(in the rows, 128 means zero)
The rows below come in pairs that one turn or mirror swaps. Which row does each named row swap with?
The rows were stretched afterwards, more along some directions than others.
q_305: [120 128 147 124 143 128 122 135 116 142 125 130 105 146 135 102 100 151
 124]
q_251: [129 123 112 145 156 147 130 133 127 115 145 126 141 133 143 152 115 162
 124]
q_355: [116 120 165  99 137 130 145 142 120 145 107 125  75 142 141  94 110 165
 131]
q_647: [132 143 100 149  95 140 100 132  79 110 150 121 155 144 100 100 145 166
 138]
q_649: [139 122 105 137 108  98 120 134 137 100 124 127 153 112 114 143 157  71
 133]
q_898: [129 124 100 145 136 166 122 155 114 112 135 133 145 132 138 149 120 167
 143]
q_583: [134 129 119 149 164 141 151 142 107 123 148 135 141 132 161 145 134 164
 129]
q_709: [129 129 108 139 106  95 122 133 132 102 121 128 145 111 114 151 164  65
 133]
q_890: [133 125 110 149 139 160 121 145 114 113 138 139 167 119 142 159 113 160
 136]
q_997: [131 146 115 141 128 117 102 135 100 140 133 132 141 143  93  81 144 121
 140]
q_207: [110 131 141 120 108 161 123 126 123 105 138 134 128 133 145 121 111 165
 146]
q_757: [128 105 116 130 112 110 121 133 144 111 112 137 120 111 114 139 148  83
 147]
q_181: [125 126 112 146 162 159 128 152 102 131 140 134 143 137 130 148 116 162
 142]
q_982: [110 118 144 112 147 140 123 140 132 136 117 126  80 146 136 112 106 145
 124]
q_960: [130 145 110 153 162 151 127 141 118 123 136 128 156 129 144 163 123 155
 137]
q_380: [102 116 159 108 112 168 141 140 129 114 118 122 100 135 143 103 122 163
 143]
q_938: [132 118 110 143  91 122 117 126  94 115 134 131 163 122  93 121 135 139
 119]
q_980: [124 120 110 147 156 160 141 153 120 116 136 139 142 126 151 156 121 151
 133]
q_823: [132 144 108 149  88 127 107 125  96 117 136 125 158 142  85 103 143 133
 132]
q_252: [133 104 103 137 100 116 130 129 122 110 123 131 144 103 120 150 154  95
 141]
q_344: [123 133 155 114 127 128 118 141 133 134 107 135 101 140 118  96 105 140
 120]
q_613: [126 153 108 153 140 122 113 138  95 132 135 120 145 143  91 102 149 113
 124]
q_331: [127 137 156 114 150 115 140 131 142 134 125 121  92 138 143 120 116 135
 119]
q_326: [105 130 150 111 116 163 138 137 123 116 121 127 105 132 138 118  99 172
 131]
q_729: [132 160 127 140 121 108 102 134 115 116 122 131 140 132  92  99 143 110
 144]
q_290: [124 136 153 114 153 123 153 130 115 139 117 125  96 140 141 105 105 166
 132]
q_857: [141 143 103 154 158 150 137 144 117 112 130 139 155 133 155 153 132 147
 121]
q_690: [111 120 146  96 101 144 127 140 131 108 110 131 106 120 130 114 114 153
 130]
q_567: [131 148 113 137 136 121 113 138 103 143 130 139 131 151  95 101 157 104
 137]
q_466: [122 107  95 133  92 132 118 154 121 100 116 126 131 105 102 152 158  93
 146]
q_786: [149 126 104 144 111 113 143 133 134  93 109 133 144  96 125 162 151  75
 131]
q_375: [108 109 144 120 109 171 143 139 127 112 119 136 126 118 126 120 106 146
 136]
q_547: [146 165 112 149 156 109 131 122 105 144 153 130 147 149 113 108 151 113
 128]
q_945: [ 90 111 144 121 121 180 128 136 125 132 135 114 109 143 131 111 106 170
 142]
q_312: [122 140 133 128 134 106 121 126 108 156 129 140 122 147 107  92 145 108
 138]
q_987: [140 141 108 157 160 137 142 136 109 116 148 139 157 136 158 150 120 153
 121]
q_658: [136 115 113 144 103 137 131 136  93 124 126 124 157 133  94  99 140 145
 118]
q_179: [129 128  96 139 105 117 123 141 126  95 113 120 137 110 115 157 163  71
 130]
q_964: [128 137 166 107 143 127 162 133 140 130 102 130  83 147 154 101 120 140
 125]
q_801: [139 115 126 140  94 143 146 138 104 125 116 133 145 133  96 105 141 130
 120]
q_949: [120 111 125 145  95 144 124 128  98 130 134 121 147 144  99 108 134 160
 136]
q_498: [132 112  97 145  98 112 121 141 125 104 122 126 146 116 105 152 163  78
 140]
q_788: [114 145 126 129 137 130 125 125  92 158 143 123 112 160 107  89 135 141
 143]
q_6: [136 132 109 137 110 122 131 137 129  94 127 133 143 113 110 152 166  83
 140]

q_326 swaps with q_823
q_290 swaps with q_729
q_207 swaps with q_938

